A single turn carries every row of the set below to another of its rows. Some are shown first; where does it send the rows asked next?
robom: [-14.0 -25.9  11.7 -25.6 -32.1  -2.5  -6.9 -49.0   8.6  28.9  11.0  -8.7
  32.9 -31.9 -10.6  -4.4  22.1 -18.4  -6.4   2.2  -8.3 -24.4 -47.9 -11.0
  -5.7 -10.4  19.0  -4.0 -37.2   2.7  -4.5 -10.7]
manif: [ -7.0 -35.8   7.5  15.8 -19.3 -10.3   0.3   0.4  30.8  11.1 -10.3 -14.2
   4.0 -19.5  -1.5 -21.1  15.8  -4.7 -13.7  -1.7  -1.4 -31.3 -24.1  -4.8
  -9.7 -23.9  11.1 -21.6 -28.2   0.3  -0.7 -25.5]
Vipe: [  2.5 -15.7  27.1  -3.5 -31.9  -6.2   2.6 -36.0   0.8  36.6  -6.1 -11.6
  -2.8   6.0 -12.5   3.1   3.5  13.8  11.7  20.2 -18.8   8.2 -18.6  21.7
  24.8   7.6  -1.2  30.9 -13.5  -1.2  -7.4   6.1]
zat: [-19.7 -22.4 -12.9 -31.2 -25.9 -24.9 -20.0 -21.5 -10.0   3.0   8.8   2.7
   9.9 -37.6 -23.9 -40.2  -5.0  -8.6   4.0  29.8  -6.7 -21.8 -17.2 -19.3
   4.7  -1.8   0.4  17.0 -41.0  -6.4  -7.5  -5.4]
Fus: [-16.8 -17.7  30.1   1.6 -12.3  -8.3  10.4  -9.1  36.3   6.9   4.7 -14.6
  21.2 -11.6   3.5 -11.3  13.3   3.1 -13.8  -2.1  -4.8 -25.1 -44.2  -3.9
  -2.6 -22.3  24.2 -18.5 -13.2 -10.5   8.1 -13.6]
nit: [-30.5  -0.1  12.7 -40.9 -15.5 -29.3  -9.9 -22.0  -1.0  -5.7  19.4  -1.7
  23.1 -27.9 -18.2 -31.3  -8.3   6.2   7.3  28.6  -7.2 -18.0 -33.1 -19.8
  11.6  -1.7  13.8  17.5 -25.2 -20.4   3.2   3.4]
Zakos: [  0.7 -14.2  26.5  -1.5 -30.7 -10.7   2.4 -31.9   2.4  33.9  -8.4 -12.8
  -5.5   8.9 -11.8   1.1   1.0  18.3  14.4  21.1 -17.2   7.6 -14.6  21.9
  26.2   7.0  -1.6  33.8 -12.9  -2.3  -4.5   5.6]
rinur: [-26.7   0.7  18.5  -7.8  -7.6 -38.3  -2.3   6.8  26.4 -11.5   2.2 -14.8
   7.2 -13.6  -6.7 -28.8  -6.5  22.9   8.1  15.2   4.3 -20.9 -25.8 -10.6
   6.9 -10.0  17.5  -0.6 -15.6 -22.7  17.4 -11.0]
napet: [-25.4  -5.3  -1.6 -39.8 -29.2 -34.1 -23.4 -36.4  -8.0   9.8  10.3  -7.5
  20.0 -36.2 -22.3 -23.1  -1.3   0.1  19.1  23.8  -2.8 -19.0 -27.7 -18.9
   6.3   3.8  11.0  19.3 -40.8 -11.6   1.0  -2.9]
fepiz: [-17.8 -35.1  -0.6  -3.6 -15.9  11.4   7.1 -10.6 -11.1  19.5   3.0   1.3
  -1.0   7.3 -20.3  10.5 -23.8  -0.6  23.8  -7.7 -14.8 -16.4  -8.4  20.9
  13.3  -7.3  -5.8  -7.8 -22.2  22.0  20.4   1.5]
nev: [-19.5 -32.7  -2.1  -5.5 -14.9   5.5   3.3  -7.7 -13.7  16.3   1.8   0.3
  -5.3   6.0 -21.9   7.2 -29.4   4.2  27.2  -5.5 -12.4 -15.3  -4.8  17.6
  15.2  -4.0  -8.0  -4.6 -23.3  18.0  22.5   2.1]
luzu: [-21.7 -32.2  -4.7 -12.1 -17.6   7.0   2.7 -12.8 -19.3  17.0   5.9   3.3
  -2.5   3.5 -25.4   4.6 -29.3   1.0  28.1  -3.5 -14.7 -14.7  -5.9  16.7
  16.2  -3.0  -8.0  -1.3 -25.3  17.8  19.5   3.3]
tig: [-17.6 -18.3  -6.0   1.0 -16.7 -40.2 -14.2  11.7  17.3  -5.0  -9.3 -12.0
  -7.6 -23.3 -13.2 -37.7  -5.4  11.7   8.7  17.9   6.1 -24.9  -5.6 -11.4
   0.8 -11.0   4.9   1.1 -30.1 -12.0   6.5 -18.3]
zomun: [-12.0 -21.0  18.9   9.4 -22.5 -17.8  -2.2 -13.9  36.8  18.8  -9.0 -23.8
  13.3 -15.6   2.9  -1.8  20.7   1.5  -0.4 -10.2   5.5 -27.4 -34.6  -3.0
  -9.3 -18.3  24.1 -21.5 -25.2  -4.2  11.9 -23.5]
losu: [  2.7 -13.4  29.0   3.5 -30.8  -9.2   4.3 -28.8   7.1  33.3 -10.7 -13.6
  -6.4  11.3  -9.0   2.9   3.7  19.9  13.0  18.8 -15.9   8.2 -15.4  23.7
  23.9   6.2  -1.2  29.4 -11.6  -2.9  -3.2   2.5]
fol: [-21.1 -17.7  23.9 -31.9 -20.9   2.1   3.3 -38.1   9.9  13.5  22.9  -0.7
  37.0 -26.6  -9.0 -14.9  10.8 -11.9 -16.2  11.2 -16.3 -22.0 -52.4 -13.5
   1.8 -12.4  20.1  -0.3 -24.6  -6.2  -5.3   0.9]
Kavop: [  4.2 -17.1  28.5   2.6 -30.0  -3.5   6.1 -34.2   6.2  37.6  -8.4 -13.2
  -3.5   9.8  -8.4   5.3   5.3  15.8   8.7  16.8 -17.1   8.0 -18.3  23.8
  23.3   4.7   0.2  27.7 -12.9  -0.6  -5.3   4.9]
nopig: [-18.8 -35.1  -2.5 -12.4 -18.2  14.3   5.2 -16.6 -18.4  20.5   7.3   2.7
   1.2   4.7 -23.5   9.1 -24.7  -3.7  23.5  -5.2 -16.4 -15.3 -10.5  16.9
  13.4  -4.5  -6.7  -4.2 -24.7  22.0  15.7   4.8]
mune: [-21.8  -1.1   3.8  -4.4 -18.5 -48.8 -17.9  -1.9  21.1  -0.3  -7.3 -22.1
   1.4 -20.5 -11.3 -21.9  -1.3  20.4  23.3  10.9  12.4 -22.2 -15.7 -10.6
   1.0  -3.9  15.9   2.3 -28.4 -18.0  16.5 -16.9]
befod: [ -9.2 -40.1   1.6 -18.6 -29.4   5.1  -4.5 -33.0   3.8  21.5   9.4   0.3
  22.2 -33.8 -13.0 -22.5  17.6 -24.8 -18.9  10.1 -13.0 -26.7 -35.3 -10.5
  -6.0 -15.3   6.6  -5.3 -40.1   6.8 -13.8 -11.4]

fol -> Fus
Zakos -> Vipe
manif -> tig
Where do these go?
mune -> napet
nopig -> fepiz

